grid = ((128, 128, 128, 128, 128, 128), (129, 129, 126, 130, 128, 129), (129, 130, 124, 133, 130, 127), (126, 125, 130, 130, 130, 125), (129, 129, 125, 130, 127, 130), (129, 130, 125, 130, 128, 129), (129, 129, 126, 130, 128, 128), (130, 133, 118, 123, 120, 137), (129, 129, 125, 131, 128, 128), (130, 136, 118, 116, 115, 150), (128, 130, 127, 129, 128, 129), (130, 127, 132, 141, 137, 120), (128, 129, 127, 130, 128, 128), (128, 129, 127, 130, 128, 128))
The maximum: 150
The entry just left of the largest entry is 115
The entry just right of 141: 137
Give the entry just left of 116.
A: 118

m = [135 120 121 128 123 107 126 123 138 132 135 125 151 127 106]
Which number is the entry at the centre?
A: 123
The entry just right of 121: 128
Which number is the entry just left of 126?
A: 107
The entry just left of 121 -> 120
The entry just left of the smallest entry: 127

Read these off the array that follows. Rows and columns are numbered from 0.
1) Report the entry at row 1, column 2.
2) Report the top-right entry.
3) Report the entry at row 1, column 0.
4) Report the entry in row 2 and column 0.
5) Report the entry directly below the largest entry.
6) Report the entry in row 0 and column 2.
7) Report the entry in row 0 and column 1.
8) Report the entry directly above the largest entry.
[[129 129 129 130 129 130]
 [130 128 129 153 129 136]
 [129 129 130 129 137 131]
 [128 130 129 128 130 129]
 [131 131 130 128 130 129]
 [128 129 129 129 129 129]
 [129 129 130 128 133 129]
 [129 129 129 128 129 130]
 [129 129 129 131 129 130]
 [128 129 128 129 130 130]]
1) 129
2) 130
3) 130
4) 129
5) 129
6) 129
7) 129
8) 130

Read these off the table that follows. Rows and columns are numbered from 0.
1) The entry in row 2 and column 2?
2) The entry directly below 115?
3) The entry at row 1, column 2?
4) The entry in the bottom-left corner?
5) The entry at row 0, column 2?
6) The entry in the top-left corner?
7) The entry directly below 112?
8) The entry at row 0, column 1?
[[104 130 126 109 138 134]
 [105 129 126 110 139 132]
 [102 130 125 110 139 133]
 [106 129 127 109 138 133]
 [103 128 124 112 140 131]
 [104 128 125 111 139 132]
 [102 128 122 114 141 130]
 [100 128 122 115 141 130]
 [100 129 122 114 141 131]
 [102 130 124 111 139 133]
 [108 129 128 107 138 133]
 [100 133 125 109 139 136]
 [107 128 127 110 139 132]
 [110 129 129 107 137 133]]
1) 125
2) 114
3) 126
4) 110
5) 126
6) 104
7) 111
8) 130

Questions about the row below.
1) Which number is the last entry?
2) Which number is the first entry?
3) Which number is the fifth-last entry?
[150 140 127 127 129 129 135 132 130]
1) 130
2) 150
3) 129

Questions about the array below.
1) Read off the entry just left of 156.
2) Read off the largest entry in the first row.
3) Read off the entry in the top-left corner.
4) Read off the last entry, reading row by row.
5) Read off the entry just right of 123.
6) Read off the 2nd smallest entry.
7) Read off the bottom-left entry.
[[127 142 126 146]
 [131 116 132  99]
 [125 143 123 152]
 [127 141 125 156]]
1) 125
2) 146
3) 127
4) 156
5) 152
6) 116
7) 127

arr =
[[149 150 133 103 116 130 154 116 129 129 132 135 113 103]
 [ 99 111 114 142 107 103 106  99 119 129 128  99 111 137]
 [121 113 147 137 101 154 124 130 109 150 116 129 105 134]
 [123 151 107 117 129 156 132 109 135 142 138 152 141 113]]
Indices start at 0.
The entry just left of 117: 107
Give the entry in the bottom-left corner.
A: 123
The entry in row 1 and column 0 is 99
The entry directly above the largest entry is 154
Give the entry in row 2 and column 0.
A: 121
The top-left entry: 149
Give the bottom entry of the column that holds the largest entry.
A: 156
The entry in the top-right corner is 103
The top entry of the column that holds the largest entry: 130
Give the entry just right of 114.
A: 142
The entry just left of 152 is 138
The entry in row 0 and column 2 is 133
Give the entry at row 0, column 1.
A: 150
Give the entry at row 1, column 2.
A: 114
The entry in row 1 and column 1: 111

Read these off the grid that follows.
1) Give the second entry on the main diagonal.
2) Give the entry in the top-right corner.
3) Give the entry just left of the centre entry.
4) Give the bottom-left entry.
5) Give the largest entry in the first column.
6) Give the smallest entry in the first column.
7) Give the centre entry.
8) Give the entry just left of the largest entry.
[[135 140 131 140 119]
 [144 143 132 143 122]
 [141 133 126 133 118]
 [125 131 134 131 134]
 [137 120 125 120 147]
 [127 115 123 115 139]
 [144 131 126 131 130]
 [137 144 133 144 121]
 [149 135 126 135 129]
 [130 115 122 115 137]
 [130 131 134 131 150]]
1) 143
2) 119
3) 115
4) 130
5) 149
6) 125
7) 123
8) 131

Read these off the row that follows.
1) Report the entry just left of 123.
2) Report the maximum.
3) Report the fifth entry from the end.
[116 124 123 125 134 104 117 135]
1) 124
2) 135
3) 125

Questions about the matrix below. Indices start at 0.
1) The top-left entry?
2) The entry in the bottom-left corner?
3) The entry directly below the centre entry?
4) The bottom-right entry?
5) The entry at row 0, column 2?
6) The entry at row 0, column 1?
7) The top-right entry?
8) The entry just left of 118?
array([[136, 119, 117, 114, 131],
       [132, 123, 123, 122, 130],
       [136, 119, 117, 114, 131],
       [136, 118, 117, 114, 131],
       [141, 114, 111, 106, 133],
       [139, 116, 113, 109, 132],
       [131, 124, 124, 123, 129],
       [141, 114, 111, 106, 133],
       [141, 114, 111, 107, 133],
       [131, 124, 124, 123, 129],
       [138, 117, 115, 112, 132]])
1) 136
2) 138
3) 124
4) 132
5) 117
6) 119
7) 131
8) 136
